Each row is where one point has got to under a steady rotation. How many ticks took it there?
The counts run from 0 to 649.
[-2.49,  0.32,  3.48, -0.72,  2.27,  3.11,  2.72, -0.23, -1.34,  3.11,
 -3.78, -0.78,  0.05, -1.18, -1.13, -0.27, -1.20, -1.63,  0.09, -1.45,
  2.31,  2.59, -0.03, -1.29, -0.94, -2.78, -0.26, -2.73, -2.52,  1.96,
 -3.16, -5.30]
322
[-2.15, -0.82,  0.07,  1.28, -0.35,  0.98,  1.53,  1.04, -1.64, -1.10,
 -4.04, -1.45,  0.84, -1.60, -2.99, -3.45, -3.32,  2.82,  2.01,  3.35,
 -1.80,  1.11, -1.12, -2.93,  0.39,  1.43, -1.57,  3.89, -2.38,  0.06,
 -2.76, -2.15]
384
[ 3.52,  3.74, -0.77, -0.65,  2.82,  0.89,  3.70, -1.93,  0.47,  0.94,
 -0.84,  1.89, -2.42,  0.27, -2.01, -0.31, -1.25,  1.83, -1.00,  3.48,
 -3.25,  1.85, -1.58, -1.45, -0.19,  1.83,  0.29,  2.27, -4.93,  0.17,
  2.85, -3.49]
304
[-1.59,  0.08,  0.01,  1.64,  4.05, -1.07,  0.86, -0.55,  1.67,  0.98,
 -4.02,  1.85,  4.07,  0.23, -2.25, -3.63, -4.53,  0.35,  0.62,  0.14,
  1.69,  2.21, -1.87, -2.20, -0.94,  3.12, -2.00,  2.65, -1.46, -0.37,
 -1.37, -2.69]
380
[-4.03, -2.84, -2.13,  1.38,  5.73, -0.59, -1.68,  2.28,  2.56,  1.08,
 -3.06, -0.55,  2.43, -0.42,  1.54, -0.68, -1.67, -1.58, -0.87, -3.23,
  0.92,  1.90, -1.35, -1.95,  0.21, -1.25, -1.84, -1.30, -2.13, -1.20,
 -2.58,  0.31]
163
[ 0.55,  0.07,  1.21, -0.73,  1.97,  2.60,  3.80, -2.84,  1.51, -0.78,
 -0.45,  1.96, -4.27, -0.24, -0.46, -2.55, -0.94,  1.34,  0.46,  3.20,
 -3.23,  1.13,  0.62,  2.41, -2.00,  2.62,  1.24,  0.61, -4.12, -1.73,
  0.87, -3.61]
307
[-3.37, -0.22,  1.56,  0.16,  4.45, -0.37,  1.31, -0.36,  1.32,  3.13,
 -2.24,  0.61,  2.29, -0.02, -1.19, -1.39, -3.58, -1.25,  0.37, -2.77,
  3.09,  2.96, -1.56, -1.35, -0.56, -0.97, -0.98, -1.77, -1.15,  1.15,
 -2.80, -3.91]
36
[-2.96, -0.20,  0.13,  2.01,  5.08, -0.54,  1.39,  0.04,  1.92,  2.22,
 -3.55,  1.27,  3.72,  0.51, -2.16, -2.14, -3.65, -0.35,  0.72, -2.01,
  3.00,  3.13, -2.65, -1.86, -0.62,  1.06, -0.83,  0.94, -0.83,  0.13,
 -2.01, -3.25]
208
[-2.58, -0.33,  2.49,  0.53,  3.04,  2.55,  2.70, -0.15, -0.97,  3.99,
 -4.16, -1.19,  1.67, -0.55, -1.59,  0.48, -1.22, -0.98,  0.73, -2.24,
  2.53,  3.56, -1.33, -1.55, -0.37, -1.97, -0.38, -0.26, -1.44,  1.65,
 -2.86, -4.91]
494
[ 0.40, -0.39, -2.81,  2.29,  3.81,  1.42, -1.05,  1.74,  0.70, -2.18,
 -4.41,  1.04, -0.33, -0.16, -0.24, -1.12, -0.44,  0.81, -3.59, -0.92,
 -1.47,  1.91, -1.88, -3.08,  1.03,  1.89, -2.04,  2.21, -4.76, -3.11,
  0.96,  2.22]
49
[-0.54, -0.80,  0.43, -0.75, -0.23,  4.40,  0.18,  1.25, -1.82, -3.19,
 -3.95, -0.73, -2.68, -2.15,  0.68, -2.27,  1.40,  1.07, -2.84,  2.49,
 -3.45,  0.43,  1.09, -1.93,  0.54, -0.57, -1.72, -0.13, -5.61, -1.49,
 -1.47,  0.35]
391
[-4.04,  1.26, -0.25,  1.73,  5.54, -1.33, -0.54,  1.47,  0.88,  0.69,
 -1.20,  1.26,  1.11,  0.28, -3.53, -2.39, -2.88,  0.22, -1.47, -3.15,
  4.25,  3.29, -2.34, -2.97, -0.87,  0.66, -1.20, -0.33, -0.56,  1.67,
 -0.38, -1.75]
206
[-3.79, -3.72, -3.96,  1.81,  5.96, -0.02,  0.77,  0.65,  3.21,  1.79,
  0.32,  0.13, -0.48,  0.01,  1.42,  0.20, -3.67, -0.72,  2.24, -1.10,
 -2.26,  1.83, -2.60,  1.03,  0.57,  0.87,  0.91,  0.97, -1.47, -2.47,
 -0.27,  0.80]
291
[-3.91, -1.81, -2.76,  2.97,  4.59, -0.19, -2.19,  3.06,  0.16, -1.57,
 -2.62, -0.07, -1.25, -0.02, -1.05, -1.56, -1.80,  0.46, -1.31, -3.10,
  0.85,  1.83, -2.97, -3.04,  0.44,  0.53, -1.20,  1.20, -2.73, -2.57,
 -1.20,  2.48]
333
[-1.40, -2.89, -1.86,  0.97,  3.80,  3.29,  0.07,  0.09,  2.26, -2.70,
 -3.78,  3.21,  2.82, -0.79,  0.90, -2.39, -1.75, -0.50, -2.35,  0.41,
 -3.15,  1.19, -0.02, -1.06,  0.09,  3.07, -0.77,  0.54, -4.04, -0.05,
  0.57,  1.22]
52
[-2.11,  0.46, -0.81,  2.45,  0.99, -0.08,  0.81,  1.86, -2.18,  0.72,
 -4.62, -2.43,  0.31, -0.82, -3.19, -1.23, -2.81,  1.97,  1.61,  1.13,
 -0.25,  1.81, -3.48, -3.80,  1.21,  0.07, -1.89,  4.63, -2.15, -1.52,
 -2.17, -1.66]
213
[-2.96, -1.21, -2.59, -0.55,  4.04,  2.42,  3.81,  1.69,  3.15,  2.14,
 -1.55, -1.39,  2.02, -0.46, -1.51,  3.27,  0.94,  0.36, -0.56,  0.33,
 -3.23,  2.41, -0.84, -1.15,  0.95, -0.75, -0.50,  2.86, -2.03,  2.79,
  1.33, -2.23]
127
[ 1.44, -0.54,  0.25, -1.21,  2.84,  3.55,  0.82, -1.19, -1.33,  1.80,
 -2.94,  1.34, -0.96, -1.08,  3.12,  1.07, -0.86, -3.14, -2.38, -1.18,
 -1.21,  1.78, -1.03, -1.41,  0.50, -3.02,  1.36, -4.81, -5.15, -0.24,
 -1.09, -1.98]
111
[-3.07,  0.47,  2.20, -1.33,  1.81,  2.33,  2.67,  0.48, -0.79,  1.26,
  0.48, -2.49, -7.72, -0.94, -1.69,  0.29,  1.12,  1.34,  0.90, -0.57,
  0.10,  1.66, -0.18,  0.97, -1.70, -2.81,  0.69, -1.93, -2.86, -1.14,
 -1.29, -3.97]
196
[-1.15,  1.29,  3.31, -0.41,  1.90,  3.37,  0.19, -0.97, -3.28, -0.75,
 -1.94,  1.41, -4.66, -0.98, -1.18, -2.95, -2.15,  0.01, -1.47, -1.06,
  2.21,  2.23, -0.51, -1.29, -1.47, -1.05,  1.13, -4.11, -4.10,  0.26,
 -1.13, -2.32]
609
[ 0.58,  0.18, -0.88, -2.77,  2.60,  1.06,  1.71,  0.08,  1.86,  1.41,
 -0.39, -0.97, -3.72, -0.60,  3.10,  1.63,  1.55, -1.16, -0.77,  1.96,
 -4.15, -0.19,  0.69,  0.08,  1.00, -4.33,  0.03, -3.14, -5.81, -2.04,
 -0.21, -2.48]
66
[-2.08,  0.66,  2.39, -1.11,  1.91,  1.30,  1.20, -1.24,  0.07, -1.23,
  1.45,  0.19, -7.79, -0.45, -0.58, -3.17, -0.32,  1.55,  0.41,  1.24,
 -0.84,  1.01,  0.92,  1.51, -2.35, -0.09,  0.99, -2.60, -3.61, -1.68,
  0.04, -2.66]
481
[-3.05, -1.86,  1.41,  0.06,  0.80,  1.33,  0.18, -0.59,  0.01, -2.69,
 -2.66,  0.91,  0.03, -1.49, -0.40, -6.52, -4.08,  1.79,  1.24,  3.04,
 -1.78,  0.49,  0.36, -0.44, -1.48,  2.76, -1.47,  0.49, -2.93, -1.18,
 -2.43, -2.15]
98
[-1.12,  3.45,  0.00,  0.87,  2.26,  0.30,  2.03,  1.93,  1.32,  0.02,
 -3.01, -1.98, -1.38, -0.08, -4.10, -0.89,  1.67,  3.41, -1.79,  1.59,
 -0.62,  1.41, -0.29, -3.16,  0.00,  0.67, -2.72,  4.04, -3.35, -0.65,
 -0.12, -2.65]
258
[ 0.27, -1.93, -1.88, -0.64,  0.29,  4.00,  3.41, -0.74, -1.55, -0.02,
 -2.93, -0.31, -0.26, -1.87,  0.52, -0.17, -2.79,  0.52,  1.31,  4.72,
 -5.94,  0.80, -1.07, -0.40,  1.36,  1.03,  0.77,  2.39, -4.22, -0.10,
 -0.52, -1.91]
345
[-1.34,  1.95,  0.62, -1.25,  3.47, -3.37, -0.16,  0.03,  3.76, -1.39,
  1.10,  0.84, -4.01, -0.29, -0.31, -5.00, -0.89,  1.21, -0.70,  1.82,
 -0.01, -0.49,  1.11,  0.34, -1.62,  0.21, -2.19, -2.56, -4.02, -3.05,
 -1.14, -2.77]
312
[ 0.09,  2.52, -1.89, -3.51,  3.30, -1.90,  1.76,  0.26,  3.64,  0.23,
  0.45,  0.28,  1.10, -0.72,  0.55, -1.22, -0.92,  0.57, -1.76,  4.71,
 -3.32, -0.65,  1.05, -1.87,  1.05, -1.94, -1.75, -1.41, -4.19,  1.67,
  0.49, -3.70]
642
[-1.46, -0.77, -1.68, -2.38,  1.68,  1.18, -1.13, -0.10, -1.54, -2.87,
 -0.66,  2.65, -0.37, -1.86,  0.74, -4.46, -5.26, -0.68, -0.94,  3.78,
 -2.37,  0.47, -0.53, -2.28,  0.81,  0.59,  0.64, -3.04, -4.01,  2.21,
  0.19,  0.09]
227
[-4.66, -1.74, -3.19,  0.85,  2.70,  1.57,  0.05,  2.92, -0.82,  0.33,
 -2.78, -0.65,  2.90, -1.43, -2.33,  0.09, -3.30, -0.04, -1.04, -0.65,
 -0.51,  2.07, -2.66, -4.28,  2.37, -1.12, -0.63,  0.95, -1.35,  3.92,
 -0.70,  0.22]
167
[-2.78, -0.75, -4.34, -0.53,  4.48, -0.22, -0.43,  2.08,  2.87, -3.09,
  1.19,  1.11, -1.96, -0.57, -1.37, -1.95, -1.45,  2.08, -1.82,  2.31,
 -3.87,  0.30, -0.75, -1.34,  0.83,  1.94, -0.93,  1.81, -3.36,  0.54,
  3.11,  1.68]
10
[ 1.75,  0.77, -0.62, -0.91,  2.44,  1.15, -1.53,  0.13, -0.35, -2.19,
 -2.86,  2.20, -1.65, -0.75,  2.49, -2.43, -0.73, -1.09, -4.24,  1.16,
 -1.97,  0.62, -0.19, -2.90,  0.88, -0.53, -1.05, -3.24, -6.59, -1.53,
 -0.07,  0.61]
394
